One turn moves each row of this set onto another row. After a few examples, where does it send each row asked below?
J561: [-1.26  0.76  0.70 -3.55  1.21  0.20 -1.02  0.98  2.32  0.16  0.08 -1.26
 -5.48 -0.77  2.27 -0.88  2.22 -0.39  0.72  1.87]
J829: [-0.64  4.45  0.04 -0.42  1.61 -0.78 -1.86 -0.08 -3.15 -0.86 -0.27  1.32
 -0.79 -0.42  0.88 -0.07 -2.58 -3.41  1.23 -1.83]
J964: [-1.58  2.99 -0.90  1.65 -0.18 -2.60 -1.15 -1.90 -0.55  0.19  0.06 -1.03
  1.05 -1.29  0.17  0.47 -0.46 -2.65  1.10 -1.70]
J754: [-0.76  3.84 -0.28  2.13  2.40 -0.50 -0.70 -0.95 -1.37  0.50  1.31 -0.29
 -1.36 -1.10  2.21 -1.24  2.01  0.92  5.29  2.58]
J755: [-0.96  3.16  2.95  0.34  0.47  0.15  3.94  0.80 -1.41  1.14  1.47 -1.72
 -3.11 -0.24  2.25 -0.57  1.01 -1.58  4.11  2.79]
J404: [-1.92  2.71  2.74  0.44  0.59  0.78  3.86  0.68 -2.10  1.35  0.48 -1.35
 -3.38  0.24  3.05 -1.09  0.73 -1.44  3.70  2.75]
J601: [-0.12  0.47  0.38 -3.03  1.22  1.05 -0.77  1.30  1.67  1.29  0.48 -1.40
 -3.25 -2.35  1.43  0.85  3.03  0.12  2.49  2.50]
J43: [ 0.66 -0.87  0.08 -2.17  0.25  1.20 -1.19  1.00  0.08  1.53  0.21 -0.38
 -2.39 -0.52  2.85  0.90  1.96 -0.41  1.50  4.03]
J927: [-2.06  1.91  2.59  0.54 -0.05 -0.33  3.70  0.38 -0.80 -0.03  0.79 -2.45
 -3.62  0.72  3.50 -1.97  0.06 -2.73  2.42  2.89]
J16: [-1.66  3.76 -0.29  1.68  2.79  0.12 -0.73 -0.64 -2.48  0.10 -0.34  0.34
 -2.18  0.24  3.56 -2.13  0.88  1.25  4.65  2.53]
J574: [-0.71 -1.00 -0.46 -2.95  1.38  0.53 -0.88  0.32  0.53  0.90 -1.43 -0.97
 -4.05 -0.69  3.18 -0.07  1.09  0.31  1.64  3.99]
J643: [-0.82  2.00 -0.04 -2.44  3.39  0.71  0.04  3.92  1.37 -1.06 -2.48 -0.03
 -3.53  0.48  1.25 -0.19  1.02 -1.83 -1.02  0.54]
J427: [ 0.93 -0.26  0.42 -3.28  1.33 -0.16 -1.31  0.65  1.98 -0.24  0.95 -1.62
 -4.13 -1.07  2.17 -0.51  0.66 -1.31  0.94  3.83]
J940: [-1.54  3.84 -0.37 -1.62  3.43 -2.11  1.30 -1.25  0.54 -0.27 -1.04  0.68
  0.55  0.97  0.01  1.39  0.14 -3.70  0.62 -2.61]
J67: [-1.92  1.42  2.36  0.28  0.37  0.17  3.90  0.09 -1.56  0.46  0.32 -2.33
 -3.16 -0.15  3.18 -1.72 -0.53 -2.46  3.27  3.29]
J638: [-0.42  4.74 -1.28  1.38  0.88 -3.89 -0.44 -1.98 -1.14  0.67 -0.80  0.86
 -0.69  1.43  1.00  1.22 -0.18 -1.02  1.31 -1.19]
J705: [-1.60  2.54 -0.09  1.15  2.97 -0.08 -1.59 -0.88 -1.62 -1.71  0.26 -0.89
 -2.25 -1.08  3.34 -3.51 -1.62 -0.91  3.94  3.03]
J195: [ 0.48  0.89  1.11 -2.45  0.31  0.74 -1.54  2.02  1.90  0.76  1.72 -0.84
 -3.58 -0.54  1.97 -0.07  3.35 -0.88  0.66  2.07]
J254: [-1.07  3.57  2.83  0.62  0.19 -0.27  3.82  0.74 -0.89  0.73  1.86 -1.97
 -3.59  0.60  2.65 -0.88  1.58 -1.97  3.25  2.41]
J334: [-2.46  3.15  0.14  1.56  1.95 -0.38 -1.82 -0.47 -0.68 -2.08  1.19 -0.98
 -2.83 -0.15  3.78 -4.55  0.04 -1.33  2.51  1.76]
J330: [-0.18 -0.66  0.07 -2.73  0.18  0.07 -1.67  0.97  0.89  0.37 -0.26 -0.56
 -4.39  1.09  3.65 -0.92  1.28 -0.86 -0.14  3.20]
J324: [-2.00  3.90 -1.68  1.08  0.56 -4.01 -0.37 -2.78 -0.33  0.52 -1.30 -0.74
 -0.13 -0.45  0.13  1.03 -0.22 -0.97  1.75 -1.39]
J828: [-1.18  3.35  0.58  1.75  1.97 -1.13 -1.72 -0.72  0.73 -2.16  2.55 -1.90
 -1.74 -1.36  2.42 -3.45  0.80 -1.60  3.21  1.88]
J234: [-1.27  3.36 -0.51 -1.49  3.33 -1.09  1.62 -1.07 -0.41  0.57 -1.48  1.13
  1.43  0.22  0.12  1.96 -0.13 -3.57  1.28 -2.10]
J879: [-1.48  2.13  2.77  0.74  0.00  0.63  3.61  0.69 -2.04  0.88  0.95 -1.81
 -2.95  0.39  3.28 -1.04  0.15 -2.36  3.24  3.30]
J725: [-1.05  2.28  2.76  0.46  0.19 -0.89  3.75  0.15 -0.38 -0.20  1.88 -2.74
 -3.37  0.19  2.72 -1.84  0.24 -2.67  2.56  3.24]
J241: [ 1.37  1.03 -0.81 -2.54  4.13 -0.53  0.40  2.73  1.46 -1.17 -1.99 -0.48
 -2.59 -0.54  0.35  0.96 -0.52 -1.76  0.25  3.02]
J769: [-1.20  0.20  0.42 -2.44  0.11  1.43 -0.87  1.35  0.58  1.85 -0.75 -0.22
 -3.76 -0.16  2.70  0.34  3.67  0.65  1.45  2.06]
J308: [-1.04  2.95 -0.64 -1.47  3.16 -2.55  1.17 -1.55  0.59 -0.55 -0.86  0.18
  1.03  0.89  0.19  1.18 -0.62 -4.44  0.45 -1.91]
J943: [-1.51  2.28 -0.67 -1.14  2.88 -1.24  1.07 -1.30 -1.27  0.30 -1.62  0.90
  1.87  1.02  0.81  1.43 -1.17 -4.19  0.73 -1.62]
J4: [-1.62  0.19 -0.55 -0.12  0.53  0.81 -0.04  2.84  1.53  0.49 -2.41 -1.03
 -0.74  0.60  1.41  1.13  3.34 -1.23 -1.27  0.43]
J25: [ 0.71  4.87 -1.00  0.14  2.36 -3.38 -0.58 -1.51 -2.18  0.22 -0.49  1.31
 -1.06  0.16  0.42  1.57 -1.99 -1.38  2.39 -0.05]
J163: [ 0.78 -0.76 -1.38 -0.22  1.67 -0.52  0.32  1.73  1.75  0.69 -1.82 -1.47
  0.34 -0.54  0.40  2.20  1.95 -1.30  0.09  2.93]
J268: [-1.87  0.55 -0.55 -1.70  2.68  1.20  0.63  2.80  2.21 -0.29 -2.45 -1.98
 -1.28 -2.51 -0.27  0.79  1.72 -1.34  0.33  0.60]
J672: [-2.03  2.56 -0.62 -1.40  3.08 -0.86  1.19 -0.86 -1.12  0.46 -1.83  1.37
  1.22  1.10  0.95  1.61 -0.39 -3.43  1.01 -2.05]
J303: [-2.27  4.03  0.38  1.79  2.01 -1.43 -0.94 -1.01  0.86 -0.96  1.69 -1.95
 -2.46 -1.72  2.00 -2.90  2.14  0.08  4.10  1.23]
J249: [-0.75  0.30 -1.80 -1.17  2.88 -1.24  1.25  1.47  1.63  0.41 -4.20 -0.78
 -2.43  0.82  1.22  1.30  1.53  0.39 -0.45  2.39]
J883: [ 0.40  0.98  0.37 -1.53  2.08  1.42 -0.98  4.28  1.48 -0.85 -0.48 -0.53
 -0.92 -0.89  0.31  0.55  1.53 -3.12 -0.80  1.01]
J808: [-2.37  3.78  0.01 -0.35  1.46 -0.77 -1.55 -0.65 -1.99 -0.86 -0.61 -0.13
 -0.40 -2.30  0.22 -0.36 -2.81 -3.04  1.82 -2.08]
J86: [-3.34  3.56 -0.33  0.87  0.16 -1.25 -1.77 -1.19 -1.27 -0.48 -0.67 -0.61
 -0.02 -1.23  0.79 -0.61 -0.89 -2.68  0.69 -3.03]
J533: [-0.60  2.67 -0.01  1.99  2.18  0.35 -1.84 -0.57 -2.63 -0.73  0.69  0.53
 -1.58  0.29  4.02 -2.68 -0.40 -0.58  3.76  3.28]
J182: [-1.87  2.01 -0.86 -1.56  3.13 -1.84  1.31 -1.56 -0.41 -0.08 -1.96  0.37
  1.28  0.70  0.74  1.03 -1.38 -4.16  0.48 -1.52]
J127: [ 1.55  1.01 -0.81 -1.20  2.42 -0.99 -0.13  2.63  1.07 -0.35 -2.13  0.69
 -2.09  2.42  1.88  1.02  1.20 -1.56 -1.40  2.48]
J994: [-1.64  2.44 -0.62 -1.30  2.73 -2.24  0.96 -1.55 -0.01 -0.58 -1.51  0.23
  0.96  1.52  1.05  0.68 -0.93 -4.44 -0.15 -2.02]
J56: [-1.08  5.20 -0.50 -0.93  2.70 -1.97 -0.81 -0.92 -2.56 -0.33 -1.46  1.60
 -2.07  0.29  1.07  0.36 -2.43 -1.52  1.91 -1.37]
J463: [-1.09  3.71 -0.24 -1.45  3.18 -1.30  1.26 -0.69 -0.09  0.06 -0.64  1.30
  1.30  0.97  0.10  1.68  0.28 -3.77  0.81 -2.40]
J924: [-1.18  4.47  0.25  2.77  1.58 -0.94 -1.15 -0.36 -0.34 -0.15  2.28 -0.44
 -1.49 -0.06  2.78 -1.88  3.50  0.42  3.88  1.22]
J352: [-1.61  3.27  2.87  0.31  0.49 -0.99  4.13  0.35 -0.11  0.25  1.43 -2.83
 -4.01  0.01  2.40 -1.57  1.23 -2.01  3.17  2.56]

J964 goes to J829
J828 goes to J533
And these:
J254 goes to J927
J268 goes to J241
J601 goes to J427
J182 goes to J234

One turn moves each row of this set onto another row. After a few examples, where does it send each row asked below?
J708: [-2.06 -1.77 -0.07 -1.01 -0.33 -3.07  0.97  1.27 -1.70  2.17 -0.53  2.44
 -0.20  1.93 -0.23  0.12 -0.60 -1.74 -1.07  2.56 -0.26]
J597: [ 3.52  1.83  0.45 -1.78  0.54 -0.23  2.08 -1.44  0.54  2.32 -2.32 -1.04
  0.81  1.92 -1.09 -2.40  1.78 -1.55  1.86  1.77  1.25]
J429: [ 2.62 -1.18  0.86 -2.35 -3.60  0.23  0.49 -1.05  1.46 -1.88 -2.67  1.60
  1.18  0.17 -1.31 -0.68 -0.81 -1.20 -3.75  2.57  0.05]
J586: [-0.67  2.18  1.05 -1.87  0.19  0.04 -1.36 -3.32  0.06  0.85 -3.26  0.37
  0.68 -2.62  0.21  1.05  1.32 -0.11  0.66 -0.09  1.11]
J566: [ 0.66 -0.21 -1.27  1.79 -0.14  1.35  0.91 -2.81 -0.57 -0.49  0.49 -0.96
 -0.81  0.01 -0.26 -0.36  1.07 -1.81 -2.11  4.97  0.73]
J92: [ 4.26 -2.22  0.27 -0.78  0.04 -1.26 -2.21  0.85  1.21  1.13  2.38 -1.60
 -0.09  1.30 -1.03 -0.52  0.19 -0.18 -1.09 -0.56 -1.08]
J607: [-0.96  3.02  1.95 -2.21 -2.63 -0.47  2.68  0.84  1.30  0.23 -0.59  1.31
 -1.00 -0.59 -2.22 -0.16 -0.46 -0.39 -2.42 -1.65  1.67]
J475: [ 1.69  0.55  1.75  1.01 -3.12 -0.88 -0.19  1.85  2.38  0.83  2.10 -2.38
 -1.30 -2.15 -0.33  0.59 -1.11  1.46 -1.11  0.66  2.08]
J563: [-0.32  0.22  1.84 -0.44 -3.47 -0.06 -0.60  2.19 -0.55  2.80 -0.44 -0.53
  1.93 -0.70 -2.54  1.97 -1.42 -0.78  2.35  1.47  0.05]
J184: [ 2.32  1.08  2.36  1.21 -2.49 -0.46 -0.24  2.24  2.18  0.72  1.30 -1.64
 -1.48 -1.86 -0.08  2.19 -0.62  0.89 -1.98  0.60  0.66]
J419: [ 4.60 -3.19 -0.95 -1.09 -0.88 -0.68 -1.26  0.00  1.55  1.63  1.89 -0.72
 -0.36  1.30 -0.96 -0.58  0.34 -0.11 -0.47 -0.20 -1.04]
J495: [ 0.64 -0.20 -0.11  1.75 -0.17  1.05 -0.07 -2.19 -0.49 -0.35  0.85 -2.30
 -0.03  0.07  0.84  0.19  1.99 -1.89 -2.41  4.64  1.06]
J840: [ 0.39  2.43  0.92 -1.89 -0.20  0.44  0.95 -2.62  0.65 -1.61  2.64 -0.73
  0.35 -0.88  0.88 -0.34 -1.53  0.93  1.75 -1.72  0.54]
J882: [-1.11 -1.39 -0.92 -1.12 -0.61 -3.45  0.56  0.21 -2.08  1.95 -0.26  2.26
 -1.04  2.05 -0.92  0.00 -0.87 -1.01 -0.01  2.98 -1.24]
J631: [ 2.40  1.98  0.54 -2.76  0.98  0.02  1.99 -0.95  0.83  2.21 -2.59 -1.12
  1.22  2.02 -0.22 -0.79  2.37 -1.93  2.03  1.25  1.09]
J231: [-1.34  1.10  0.98 -2.16 -1.21 -0.80 -0.57 -3.58  0.24  1.33 -2.80  0.57
  0.49 -2.50 -0.30  0.35  1.20 -0.69  1.63 -0.53  2.35]
J110: [ 3.80 -2.97  0.16 -1.15 -1.01 -1.09 -1.11  0.28  1.55  1.30  3.18 -1.24
  0.37  1.73 -0.02 -0.82  0.23 -0.84 -0.07 -0.54 -0.51]
J157: [ 2.05  1.27  0.97 -2.74  0.73 -0.35  1.84 -0.89  0.34  2.67 -1.81 -1.29
  2.34  1.83 -0.56 -2.36  1.48 -2.13  2.16  1.37  1.50]
J815: [ 0.19  0.60 -1.27 -1.36 -0.13 -1.49  1.09  1.20  1.17 -2.70 -0.42 -0.33
  0.75  1.52  3.72 -2.85 -1.90  0.74 -0.45  1.96  0.66]
J442: [ 1.58  1.07 -2.06 -1.86 -0.84 -1.70  1.81  1.09  1.21 -1.98 -0.72 -0.47
  0.22  1.40  2.73 -2.50 -2.53  1.09  0.41  2.55 -0.04]
J484: [-2.41  0.18 -1.71  2.17 -1.02  1.99 -2.71  0.73  0.27  0.55 -0.88 -0.09
  0.50 -1.18  0.96 -0.16 -0.52 -0.42  1.37  0.79  0.81]
J50: [ 0.44 -0.68 -0.22  2.87  0.18  1.53  0.28 -2.33 -0.21 -1.15  0.33 -0.99
 -0.27  0.42  0.80  0.47  1.31 -2.27 -1.10  4.22  1.36]
J534: [ 1.75 -1.05  2.09 -3.00 -2.08  0.87  0.18 -0.48  1.87 -1.16 -2.10  1.80
  1.61 -0.01 -1.59 -0.62 -0.89 -0.93 -4.33  2.24  0.54]
J591: [-1.83  0.10 -2.50  2.00 -1.85  0.89 -2.73  0.25  0.13 -0.38 -0.62 -1.86
  0.10 -1.63  0.52  0.10  0.39 -0.11  0.80 -0.10  1.07]
J952: [ 0.26  1.59 -1.19 -2.72 -0.74 -1.17  0.78  0.69  1.92 -2.18  0.53 -0.70
  0.36  1.74  3.51 -2.07 -2.39  0.63  0.27  2.51  0.19]
J370: [-0.97 -0.59  1.73 -0.05 -3.23 -0.50 -0.09  2.41 -0.99  2.15 -1.73 -0.19
  1.87 -0.67 -3.07  1.23 -0.94  0.56  1.56  0.87  1.23]
J216: [ 2.25 -1.04  1.74 -3.19 -2.55 -0.46  0.55 -1.05  1.28 -1.38 -2.55  0.68
  2.04 -0.23 -0.76  0.01  0.15 -1.79 -4.48  1.77  0.40]
J286: [-0.48  1.26  0.32 -1.20 -0.42  0.92  1.56 -2.20  0.66 -2.10  2.40 -0.60
 -0.42 -0.56  1.07 -0.28 -0.43  2.23  1.28 -1.72  1.59]
J760: [-0.63  2.45  2.26 -1.18 -1.71  0.09  2.61  1.06  1.71 -0.20 -0.27  2.75
 -0.96 -0.39 -1.21 -0.28 -1.92 -0.84 -1.99 -1.64  1.32]
J292: [-1.54 -1.43 -0.07 -0.85 -0.37 -3.88  0.36  0.70 -1.75  1.85 -0.33  1.88
  0.04  1.05 -0.97  0.49 -1.82 -2.54  0.24  2.59 -0.56]

J952 goes to J534
J815 goes to J216
And these:
J231 goes to J286
J760 goes to J184
J566 goes to J597

